Each row has a name. Each question is about the rows just above it.

[128  95 104 153]  tov
[ 88 139  92  76]  tepe
[170 129 134 159]  Nunu
[ 88 139] with -1 step of 1 on every entry:	[ 87 138]
[104] with +1 step of 1 on every entry:	[105]
[ 88 139  92] with +1 step of 1 on every entry:	[ 89 140  93]
Move every entry of [95] by +1 step of 1.	[96]
[139  92] with +1 step of 1 on every entry:	[140  93]

[124 129 123 112 120 135 124 125 120 125 130 131 148 130 142 121 100 129
 116 136 108 140 101 118 113 139 151 150 116 178] = Febe
[124 129 123 112 120 135 124 125 120 125 130 131 148 130 142 121 100 129
 116 136 108 140 101 118 113 139 151 150 116 177] = bisa
[124 129 123 112 120 135 124 125 120 125 130 131 148 130 142 121 100 129
 116 136 108 140 101 118 113 139 151 141 116 178] = fola
Move every entry of [118] by -1 step of 1.	[117]
Move every entry of [129 123 112 120] by +1 step of 1.	[130 124 113 121]
Shift each entry of [131 148] by -1 times 1:	[130 147]
Shift each entry of [142 121] by -1 times 1:	[141 120]
Shift each entry of [123 112] by -1 times 1:	[122 111]
Move every entry of [120 125 130] by +1 step of 1.	[121 126 131]
Shift each entry of [136] by -1 times 1:	[135]

[140 177 139 102 109]  ger
[110 104 128 126 121]  dobu
[137 129 138 119 130]  Bada
[139 124 139 122 140]  kurib
[102 140 107 174 129]  vebi
[134 135 136 115 125]  vipa
[135 158 136 106 117]  Lera
[136 126 129 137 142]  Gef
[137 127 140 123 133]  fipop
[139 122] with -1 step of 1 on every entry:	[138 121]
Move every entry of [137 129 138] by -1 step of 1.	[136 128 137]
[136] with +1 step of 1 on every entry:	[137]
Shift each entry of [158] by -1 times 1:	[157]
[136 126 129 137] with +1 step of 1 on every entry:	[137 127 130 138]
[110] with +1 step of 1 on every entry:	[111]

[180 111 111 177 165 119 162 124 100 177  99 150 137 160 182] -> gerov
[120 150 133 131 150 121 139 150 162 126 146 147 138 151 145] -> Luno
[104 148 137 121 152 127 144 150 153 134 132 143 129 136 146] -> badol
[143 131 116 149 155 111 145 136 136 141 124 147 134 157 160] -> kes
[101 160 156 112 135 148 134 155 166 122 155 137 136 126 124] -> vibiz
[141 114 120 140 137 127 139 120 103 149 104 129 124 126 144] -> zuse
[104 148 137 121 152 127 144 144 174  96 172 133 141 145 110] -> Firov
[121 138 124 138 164 116 154 145 138 148 116 149 129 146 165] -> Zitis
Shift each entry of [160 156 112] by +1 times 1:	[161 157 113]
Shift each entry of [137] by +1 times 1:	[138]
[177 165 119] with +1 step of 1 on every entry:	[178 166 120]

[119 134 160 129 128 130 153 115 135 118 154 118 129 107 122 123 122 121
 122 122 123 144 134 123 127 131 114 119 138 126 130 121 115 143 120]  zigaf
[126 136 129 128 130 135  96 135 142 115 144 137 123 123 126 113 136 144
 142 135 138 116 128 123 125 128 121 125 126 134 123 104 139 119 124]  mev
[166 118 143 122 134 148 117 116 124 127 145 135 130 114 131 126 131 144
 126 134 139 129 120 123 127 130 152 113 130 135 124 110 119 130 130]  Kuni
[104 120 109 137 127 131 142 121 126 129 109 123 130 126 148 125 122 119
 134 122 123 127 132 126 126 129 102 124 141 127 110 154 135 134 124]  fud
[131 133 104 128 138 129 146 113 121 138 114 125 126 169 110 121 126 126
 110 133 143 153 128 129 120 133 103 124 133 130 135 124 120 134 119]  lerik
[145 131 104 122 157 129 128 122 134 133 137 124 131 122 136 123 138 132
 123 130 132 133 133 134 138 142 143 124 122 132 138 117 124 136 123]  rir
Shift each entry of [133 143] by +1 times 1:	[134 144]
[122 123 122] with +1 step of 1 on every entry:	[123 124 123]
Shift each entry of [121] by -1 times 1:	[120]
Shift each entry of [138] by +1 times 1:	[139]
Move every entry of [120 134] by -1 step of 1.	[119 133]

[147 154 141 135 163 119 112 136 117 118 102 107 111 107 136] : vab
[132 136 130 131 135 128 129 133 128 126 124 125 126 124 129] : leve
[131 127 129 129 138 131 129 130 122 134 136 130 121 127 125] : Mab
[134 136 132 143 131 135 129 141 119 138 133 116 138 129 117] : Tis
[106 131 110  98 115 115 134 117 141 113 110 141 108 127 132] : sito
[135 108 134 132 116 135 124 124 138 134 143 141 140 128 128] : Gazu
[122 146 124 129 114 125 121 139 122 126 104 102 136 120 118] : viku
[157 126 144 121 174 122  99 119 123 129 129 140  88 122 128] : Raf
[137 109 141 132 126 128 114 117 124 125 127 120 141 109 148] : dulid
[133 126 129 126 125 132 119 133 126 137 130 126 124 118 118] : bal
[103 113 109  90  99 109 124  97 152 107 111 152 114 150 134] : zila
[114] with -1 step of 1 on every entry:	[113]
[126] with -1 step of 1 on every entry:	[125]

[ 87 111  88  99 102  87  80 139 128 180 123 169 136 105 138] : nanu
[ 87 111  88  99 102  87  80 139 128 180 123 169 110  89 104] : kubif
[ 97 142 169 130 128 149  97 166 148 119 136 139 125 120 117] : Suma
Move every entry of [87 80] by -1 step of 1.	[86 79]
Shift each entry of [ 88  99 102  87] by -1 times 1:	[ 87  98 101  86]
[180] with -1 step of 1 on every entry:	[179]
[180] with +1 step of 1 on every entry:	[181]
Move every entry of [99] by +1 step of 1.	[100]
Shift each entry of [87] by +1 times 1:	[88]

[124 144 137 142 125 152 113 129 133 123 120 127 128 144 130 117 108 115
 136 128 118 135 129 126 134 119 135 126 122 122] : Nogu
[110 138 121 158 132 149 102 159 153  98 133 102 138 147 138 128 104  98
 131 132 158 135 126 103 176  99 129 122 147 102] : Regim
[117 140 120 147 123 135 122 126 129 134 119 131 122 129 124 109 123 118
 126 127 125 128 143 116 128 129 139 126 127 116] : Paz
[122 145 134 148 129 155  99 133 132 113 122 119 130 149 124 117 105  96
 133 136 117 130 135 112 133 115 140 128 116 114] : paze
[105 136 114 152 142 142 105 179 142  93 132  98 137 139 119 135 111  93
 128 130 176 122 117  98 179 106 132 115 149  97] : ril
[117 146 140 160 147 171  90 145 135 101 126 123 141 160 120 111 100  83
 133 127 137 132 122 105 155  95 143 124 120 109] : Rom
[112 145 131 157 127 156 103 140 148 114 119 118 129 143 138 114 103 104
 132 131 131 142 133 110 148 109 134 126 136 110] : donev
[108 143 119 150 144 136 102 172 149  97 124  95 135 148 131 124 104  97
 130 125 170 123 114 101 165  98 131 118 143  95] : Bimoz
[118 144 131 151 124 157 102 147 145 103 129 109 136 156 137 129 101 102
 141 132 130 140 126 115 163 107 131 124 134 112] : lebu
Shift each entry of [129 134 119] by +1 times 1:	[130 135 120]
Move every entry of [109 136] by -1 step of 1.	[108 135]
[140 120 147 123] with +1 step of 1 on every entry:	[141 121 148 124]
[117] with -1 step of 1 on every entry:	[116]
Shift each entry of [119] by -1 times 1:	[118]
Move every entry of [136] by +1 step of 1.	[137]
Move every entry of [83] by -1 step of 1.	[82]

[108 131 141 112 103] = timaz
[102 131 144 105 100] = kiro
[107 131 141 107 105] = Dep
[107 130 142 109 106] = mufa
[108 137 135 108  72] = Gedi
[128 129 127 123 127] = tumip
[141] with +1 step of 1 on every entry:	[142]
Shift each entry of [108 131 141] by -1 times 1:	[107 130 140]
Shift each entry of [131] by +1 times 1:	[132]

[121 138 135 132 103 107 116 134 134 122 138 142 124 117 127 133 146 126
 130 126 138] = Zodid
[152 133 135 131 145 124 124 133 121 118 145 127 132 159 126 112 143 129
 114 122 130] = tazok
[143 124 137 133 145 125 122 136 119 118 143 127 132 159 127 102 143 128
 114 124 128] = fugub
[113 103 120 127 129 131 138 134 140 118 135 124 128 110 127  84 142 135
 127 126 126] = zotiv
[112 124 115 142 135 112 139 121 156 129 135 124 116 109 136 117 135 119
 140 125 122] = Rege
[112 131 118 125 104 123 126 122 132 141 106 127 124 107 129 138 109 123
 147 129 125] = tepuz
[124 139 139 128 126 147 161 125 117 120 144 141 127 117 137 130 135 140
 116  99 122] = somob
[157 139 133 131 143 120 126 128 124 118 146 127 131 155 126 122 144 129
 114 120 131] = Pego
[124 134 138 126 128 159 161 127 118 117 144 133 130 117 130 120 137 151
 115 107 123] = zit
[117 101 137 145 143 115 118 138 117 127 131 139 132 139 137  97 142 121
 123 126 123] = bekos
Shift each entry of [135 112 139 121] by +1 times 1:	[136 113 140 122]
[129 138 109] with +1 step of 1 on every entry:	[130 139 110]
Shift each entry of [143 128 114 124] by -1 times 1:	[142 127 113 123]
[115 107] with +1 step of 1 on every entry:	[116 108]
Move every entry of [133 146 126] by -1 step of 1.	[132 145 125]
Shift each entry of [128] by -1 times 1:	[127]

[ 91 107 118 146 113 112 144 117 134  98 107 118 120 135 120 114 143 129
 115 144 155 141] = soz
[ 98 105 109 153 132 129 119 147 136  97  95 131 108 132 127 128 101 135
 139  92 103 138] = Keto
[130 141 139 140 139 129 147 113 136 128  91 125 157 136 137 141 135 114
 113 139 111 138] = Mubul
[141 150 123 143 139  81 154 147 136 105 144 141 157 136 159 153 115 109
 139 111 141 136] = menes
[122 150 122 139 113 121 111 121 118 129 144 119  98 132 132 108 119 105
 136 144 128 104] = fiz
[122 132 127 132 115 101 115 140 109 111  90 102 130 135 159 139 134 145
 104 131 142 141] = keke
[ 91 107 118 146 113 112 144 117 134  98 107 118 106 112 144 143 106 145
 110 117 155 123] = rodi
[141 135] with +1 step of 1 on every entry:	[142 136]
Shift each entry of [105 136 144 128] by -1 times 1:	[104 135 143 127]
Shift each entry of [107 118] by +1 times 1:	[108 119]
Shift each entry of [111 121 118] by +1 times 1:	[112 122 119]

[117 131 126 140 137] = Domod
[131 148 124  80  87] = buvek
[117 131 126 140 120] = Dup
[131 148 124] with +1 step of 1 on every entry:	[132 149 125]
Shift each entry of [117 131 126 140] by +1 times 1:	[118 132 127 141]
Move every entry of [117 131] by +1 step of 1.	[118 132]

[124 119 131 124 128 131 141 132 129 124 126 117 120 122 113 123 132 124
 134 122 128 130 134 136 125 126 126 120 130 129 130 127 131 128 124 125
 127 137]  sufo
[118 114 132 123 135 137 124 121 120 121 129 139 129 137 139 137 121 143
 117 131 135 107 133 134 137 132 122 122 136 145 129 134 139 116 135 119
 137 121]  tob
[132  95 149 153 137  93 143 161 135 128 139 129 115 125 148 117  89 119
 146 151 111 127 107 145 142 130 123 119 129 129 131 128 131 130 122 124
 128 138]  zivuk
[127  91 152 156 132  93 143 166 134 131 139 128 113 130 148 115  90 119
 149 147 117 129 108 151 146 123 148 114 103 129  90 131 165 157 104 168
 143 114]  gev
[133 133 120 124 124 132 131 108 136 127 112 141 109 117 146 129 142 157
 134 121 119 121 111 137 120 138 125 114 128 145 100 100 120 159 147 130
 128 143]  sufeg
[132  95 149 153 137  93 143 161 135 128 139 129 115 125 148 117  89 119
 146 151 111 127 107 145 142 123 148 118 103 130  97 129 169 158 103 167
 146 119]  pok
[118 114 132 123 135 137 124 121 120 121 129 139 129 137 139 137 121 142
 117 131 135 107 133 134 137 132 122 122 106 131 106 126 174 160 101 165
 150 127]  fepet
[118 116 130 125 135 136 128 126 118 125 128 147 138 140 136 133 121 142
 116 127 128 111 130 130 136 134 125 123 134 135 127 136 141 118 137 121
 134 128]  zoni
[122 122 129 109 124 103 124 124 128 114 121 138 141 135 142 141 122 141
 135 134 142 133 111 128 120 131 116 120 123 130 133 138 116 121 138 126
 130 126]  gupob
[118 114 132 123 135 137 124 121 120 121 129 139 129 137 139 137 121 143
 117 131 135 107 133 134 137 132 122 122 106 131 106 126 174 160 101 165
 150 127]  gufus
Move every entry of [129 139 129] by +1 step of 1.	[130 140 130]
Move every entry of [145] by -1 step of 1.	[144]

[122 128 141 153 137 131 135 144 138] -> ner
[133 130 126 120 116 108 120 123 117] -> vabak
[116 129 138 104 124 113 115 123 127] -> faf
[136 136 136 162 131 129 135 116 134] -> zilep
[173 112 137 128 131 160 160 115 128] -> mufed
[113 137 147 105 141 129 135 144 139] -> miga
[122 128 141 103 137 131 135 144 138] -> pitu
[130 122 144 113 141 140 142 113 146] -> Sinab
[136 121 104 161 105 124 102 107 105] -> fut
[107 124 114 111 134 133 124 150 134] -> nav
[144 133 148 132 140 124 154 114 148] -> nup
Move every entry of [131 160 160 115] by +1 step of 1.	[132 161 161 116]
Shift each entry of [114] by -1 times 1:	[113]
Shift each entry of [136] by -1 times 1:	[135]
Shift each entry of [111] by +1 times 1:	[112]
[104 161] with -1 step of 1 on every entry:	[103 160]
Shift each entry of [131 160 160] by -1 times 1:	[130 159 159]
Shift each entry of [142 113] by +1 times 1:	[143 114]

[113 125 140 116 120 118 124 149 102 163 135 109 124 116 124 112 137 129
  99 137 149 101 147 111 149 154 109 148 123] -> gugo
[113  96 145 122 112 107 128 142 125 126 134 113  86 147 112 108 103 155
 136 136 138 134 105 120 140 128 110 135 108] -> filam
[114 134 154 153 150 117 125 164  98 152 125 111 137  98 141 117 144 106
 103 110 154  97 151 104 153 153 119 158 150] -> naf
[135 121 126 117  92 135 150 137 114 139 151 104 131 120  95 132 144 140
 116 155 138 106 149 122 140 150 112 141  92] -> Bube
[128 140 125 147 147 140 127 139 119 155 129 118 151 120 143 130 165 106
 116 124 138 118 161 126 134 146 120 139 146] -> ribim
[117] with -1 step of 1 on every entry:	[116]
[113  96] with +1 step of 1 on every entry:	[114  97]
[134 146 120 139] with +1 step of 1 on every entry:	[135 147 121 140]
Shift each entry of [153 153 119] by +1 times 1:	[154 154 120]
Shift each entry of [113  96 145] by +1 times 1:	[114  97 146]
[ 98 141] with +1 step of 1 on every entry:	[ 99 142]

[120 123 116 160 127 139 123 128 145 132 125 143 137 136 124 131 140 119
 155 126 125 138] : noru
[131 134 134 100 111 129 130 120 117 161 130 153 140  91 138 140 143 125
 130 116 172  89] : fona
[131 134 134 100 111 129 130 120 117 161 130 153 151  91 138 140 143 125
 130 116 172  89] : Nud
Move every entry of [129 130 120] by -1 step of 1.	[128 129 119]
Shift each entry of [128 145] by +1 times 1:	[129 146]
Move every entry of [129] by -1 step of 1.	[128]
Shift each entry of [143] by +1 times 1:	[144]
[125 143 137] with +1 step of 1 on every entry:	[126 144 138]
[129 130] with +1 step of 1 on every entry:	[130 131]
[128] with -1 step of 1 on every entry:	[127]

[139 155 130 129 118] = voba
[127 110  95 157  99] = Peba
[162 120 155  82 122] = kuliv
[133 130 102 107 153] = mesug
[137 115 123 107 146] = lidu
[153 139 126 137 131] = nafib
[111 113  85 102 107] = miku
[135 117  83 126 132] = kuz
[124 124 132 137 139] = rinu
[137 130 123 142 151] = loniv
[144 166  97 142 146] = Rane
Move every entry of [153] by -1 step of 1.	[152]
[133 130 102] with -1 step of 1 on every entry:	[132 129 101]
Move every entry of [139 155 130 129] by +1 step of 1.	[140 156 131 130]

[ 97  97  98 158  96] -> vemas
[102 103 106 153 103] -> zulug
[ 84  80  84 170  78] -> filev
[116 117 116 140 117] -> popi
[116 117 116] with -1 step of 1 on every entry:	[115 116 115]
[116] with +1 step of 1 on every entry:	[117]

[108 162 125 132 122 145 137 146 116 116 117 136 109]  zat
[114 131 123 123 123 123 132 129 129 130 129 124 127]  zes
[110 168 129 130 111 144 134 142 116 119 111 139 105]  biti
[109 137 132 161 110 130 130 144 133 122 142 133 116]  fik
[110 133 128 170 114 128 135 142 136 123 142 131 120]  bub
[106 155 122 121 122 148 146 153 119 114 119 135 104]  bapo
[115 127 122 136 122 121 135 127 133 131 131 124 130]  nidok
Move every entry of [121] by -1 step of 1.	[120]
Shift each entry of [144] by -1 times 1:	[143]
Move every entry of [131] by -1 step of 1.	[130]
[115] with -1 step of 1 on every entry:	[114]
[110 168 129] with +1 step of 1 on every entry:	[111 169 130]

[149 120 152 117 146 105 138 117] = tanar
[142 127 170 109 136 126 117 140] = dizo
[129 134 107 108 136 136 129 127] = lupit
Move every entry of [108] by -1 step of 1.	[107]
Shift each entry of [109 136] by +1 times 1:	[110 137]
[146] with +1 step of 1 on every entry:	[147]
[170 109] with -1 step of 1 on every entry:	[169 108]
Shift each entry of [138] by -1 times 1:	[137]

[134 128 124 116]  lifa
[146 127 125 127]  Guk
[ 97 127 129 122]  kom
[125 126 123 112]  sofus
[ 97 127 128 113]  gor
[172 125 117 109]  giv
Move every entry of [146] by +1 step of 1.	[147]
Shift each entry of [134 128] by -1 times 1:	[133 127]
Shift each entry of [97] by +1 times 1:	[98]
Move every entry of [146] by -1 step of 1.	[145]
[ 97 127 129] with +1 step of 1 on every entry:	[ 98 128 130]
[172 125 117] with -1 step of 1 on every entry:	[171 124 116]

[129 124 126 125  83 136 129 134 101 144 135 140 150 141 133 126 132 144
 123 123 116 115 135 156 128 130 111 137 131 127 143 135 113 137 149 138] = Peb
[135 123 129 135  83 129 137 143 107 133 122 162 136 124 125 121 129 122
 107 150 108 130 124 131 128 132 108 148 137 136 129 137 144 142 152 130] = kegup
[129 133 128 123  83 123 122 116 154 119 132  95 114 128 129 135 138 123
 175 107 148 127 128 109 128 130 120 140 134 104 115 130 149 133 135 118] = vuvef
[126 122 127 130  83 135 134 141  99 141 129 156 147 135 130 123 129 139
 109 144 109 119 129 153 128 127 124 125 125 126 145 130 104 130 136 139] = bodaf
[121 124 126 125  83 136 129 133 101 143 135 139 150 141 133 126 130 145
 125 121 117 114 135 156 128 130 110 138 131 141 143 135 114 137 149 138] = dovub
[118 123 129 135  83 129 137 143 106 132 122 162 136 124 125 121 129 121
 107 150 108 130 124 131 128 126 142 112 120 126 138 124 103 120 113 136] = Tari
[133 134 128 124  83 122 122 116 159 117 129  97 111 124 127 134 138 119
 174 109 148 113 138 154 128 132 108 146 135 120 135 137 135 141 152 133] = lok
[133 134 128 124  83 122 122 116 159 117 129  97 111 124 127 134 138 119
 174 109 148 131 126 106 128 129 128 135 132 130 114 127 149 129 124 117] = dop
[130 131 131 133  83 121 127 123 152 113 121 125 107 114 124 129 131 114
 158 141 135 146 121 104 128 126 144 114 123 129 116 120 137 117 109 120] = duros
[135 123 129 135  83 129 137 143 107 133 122 162 136 124 125 121 129 122
 107 150 108 130 124 131 128 126 142 112 121 113 138 124 102 120 113 136] = noman
[107 132 131 133  83 121 127 122 154 113 121 123 107 114 124 129 136 114
 161 139 136 146 121 104 128 125 144 115 123 124 115 120 139 117 109 119] = nezar
[120 122 127 131  83 135 134 142 100 140 127 158 146 133 129 122 129 137
 108 146 108 121 128 151 127 127 128 122 124 128 145 129 103 128 131 139] = rem
Shift each entry of [129] by +1 times 1:	[130]
Move every entry of [128 135] by -1 step of 1.	[127 134]
Move every entry of [129 156 147 135] by -1 step of 1.	[128 155 146 134]
Shift each entry of [126 130 145] by -1 times 1:	[125 129 144]
Shift each entry of [116 159] by +1 times 1:	[117 160]

[107 126 143 123 131 126 136 119 139 130 147 138 127 115 138 137 134 115
 145 164 137 147 144 139 146] : nim
[143 116 127 121 127  82 166 143 121 151 129 154 129 129 145 135 136 113
 140 130 145 118 136 126 122] : lud
[104 106 133 112 116 147 139 103 160 129 162 106 135 136 132 139 125 115
 134 142 138 116 126 117 130] : kiba
[100 115 132 141 122 146 149 125 114 105 131  92 124 132 108 136 127 142
 143 122 139 137 129 102 105] : rup
[104 106 133 112 116 147 139 103 160 129 162 106 135 136 132 139 125 115
 134 142 112 136 126 128 140] : Zamef
[169 135 102 123 130 114 104 135 143 131 128 149 135 143 139 118 127 125
 101 116 108 112 108 142 146] : nedoz
[130 116 137 123 132 149 139 127  95 138 140 130 128 133 135 108 132 137
 139 100 119 114 120 132  98] : Vufib
[110 140 137 137 131 156 112 123 141  95 130 100 125 132 120 128 110 146
 121 143 137 145 122 123 133] : ror
[122 115 115 146 126 120 155 139 124  92 139 107 127 144 119 139 129 143
 136 131 147 138 119 103 119] : dasi
[125 115 108 128 115 104 136 123 130 150 119 138 130 115 111 146 155 104
 136 124 115 124 146 119 137] : nelib
[ 93 123 166 115 125 151 142 111 120 152 128 114 123 113 129 128 118 122
 147 132 135 132 146 129 110] : vozo
[126 143 123 131] with +1 step of 1 on every entry:	[127 144 124 132]
[162 106 135] with +1 step of 1 on every entry:	[163 107 136]
Move every entry of [130 100] by +1 step of 1.	[131 101]
Move every entry of [125] by -1 step of 1.	[124]
[115] with +1 step of 1 on every entry:	[116]
Shift each entry of [116] by +1 times 1:	[117]

[105 117 146 129 170 106] -> mos
[153 141 171 155 129 100] -> vol
[167 113 101 120 106 113] -> sanif
[152 114 159 120 116 132] -> luvas
[168 119  97 129 104 112] -> pefig
[146 143 105 144 137 109] -> fasem
[117 105 101 164 158 144] -> mulam
[128 121 119 146 150 130] -> lunok
[140 121 138 148 140 134] -> Zevob
[120 106 107 155 148 143] -> befum
[132 126 123 162 135 136] -> vif
[146] with +1 step of 1 on every entry:	[147]
Shift each entry of [162] by -1 times 1:	[161]
Shift each entry of [153 141 171 155] by +1 times 1:	[154 142 172 156]
[155] with -1 step of 1 on every entry:	[154]
Move every entry of [121 138 148 140] by -1 step of 1.	[120 137 147 139]
[128 121] with +1 step of 1 on every entry:	[129 122]
Shift each entry of [ 97 129] by +1 times 1:	[ 98 130]

